In the rows, 128 means zero.
Rotation paths and how fast each direction turns (degrees each step)
Each turn is a multiple of 5 degrees from 10 to 175, or 0.
Each row of a path follows its step; steps can be skipped.

step 0: [129 130 136 122 123 131 113 125 123 116 131 127 135 127 129 130 130 126
 116 126 128 121 138 123 116 123 115 137 128 142 121 137 134 127 141 130
 135 119 118 143 148 137 126 127 109 138 128 126 138 126]
step 1: [115 129 131 130 136 124 127 138 134 117 140 128 130 136 141 136 122 127
 120 129 135 114 131 133 126 119 123 123 133 118 120 142 114 117 141 127
 134 123 121 122 135 125 133 140 126 132 139 114 121 145]
step 2: [135 123 119 120 123 114 130 121 140 131 132 130 136 129 142 136 127 131
 126 125 139 121 136 129 137 132 123 130 137 121 120 151 130 145 123 129
 131 125 135 117 119 121 147 129 136 127 137 129 142 124]
step 3: [133 127 138 126 114 114 118 129 121 134 131 122 127 123 125 138 133 129
 124 123 135 131 131 117 126 116 116 133 122 134 126 136 128 146 143 134
 124 126 149 136 139 133 127 115 118 134 139 136 138 128]
step 5: [133 129 125 122 134 130 118 121 129 122 131 126 136 133 132 137 129 132
 120 125 143 122 137 147 123 128 119 126 139 120 123 142 140 137 129 118
 132 118 107 118 130 135 143 135 127 125 138 114 131 132]
step 7: [119 125 134 130 127 121 119 131 129 123 134 145 132 128 149 133 125 128
 112 134 124 124 124 115 127 124 118 125 118 125 122 144 118 129 142 134
 136 127 144 126 123 129 132 112 126 136 129 135 140 136]
step 9: [125 126 134 126 111 111 126 128 126 132 142 125 125 128 124 130 141 123
 127 132 146 122 135 141 129 113 120 132 139 121 124 123 123 142 127 133
 129 115 121 126 141 133 129 134 124 128 140 113 137 121]
step 10: [131 134 129 129 135 113 121 130 131 117 136 140 141 122 132 122 130 117
 112 127 134 132 118 122 127 133 104 129 133 122 111 131 123 139 136 115
 130 129 121 129 133 124 137 111 121 129 136 127 130 132]
step 11: [124 134 126 137 133 140 118 133 132 123 126 120 132 134 135 145 130 142
 120 126 133 113 129 128 137 122 128 125 130 134 118 148 137 133 146 124
 137 129 129 126 123 136 135 107 124 123 131 130 137 139]
step 12: [122 124 126 122 116 119 127 125 129 126 144 129 124 142 136 125 128 132
 125 141 133 119 144 126 127 113 127 126 122 136 127 145 133 134 127 138
 145 116 128 138 131 141 130 140 124 132 132 122 145 125]
step 13: [126 137 131 114 124 108 122 127 127 133 135 130 126 124 135 119 130 120
 110 129 130 136 133 129 125 119 120 129 131 111 128 138 120 135 141 129
 123 120 124 125 129 117 129 131 126 146 146 119 127 139]
Speeds:
[127 127 130 127 128 132 129 128 129 126 131 134 126 125 132 127 131 129
 128 130 126 126 125 129 128 131 128 131 126 127 130 128 128 131 125 128
 131 126 127 125 130 128 131 130 128 129 126 129 134 122]
145
[126 131 133 130 129 128 132 132 126 128 130 124 127 127 130 130 129 127
 132 130 125 123 125 131 132 124 131 130 131 130 128 127 124 130 128 129
 128 129 130 129 127 131 129 128 128 127 129 127 126 129]
140
[129 129 130 129 129 128 128 128 127 124 124 130 129 130 126 132 132 126
 128 130 129 125 124 129 128 131 126 126 130 127 128 125 133 130 127 130
 127 124 123 133 130 126 128 126 127 125 127 127 124 128]
70
[124 132 124 126 125 128 131 128 125 127 127 129 130 130 131 128 130 129
 125 132 130 128 132 130 124 126 129 128 132 129 132 127 127 127 128 125
 124 128 125 126 131 127 127 133 125 129 127 127 125 127]
90
[132 128 127 125 129 129 128 127 125 130 122 125 127 126 127 128 127 127
 126 125 129 126 126 133 128 128 132 129 130 132 128 133 129 131 128 126
 129 125 127 126 126 125 129 125 127 131 124 128 129 128]
125
[125 131 131 131 127 132 124 126 124 127 127 130 126 131 127 133 127 129
 128 126 126 129 129 129 130 125 128 127 124 132 126 130 126 124 128 128
 129 128 126 131 126 130 127 131 125 130 126 131 131 127]
95
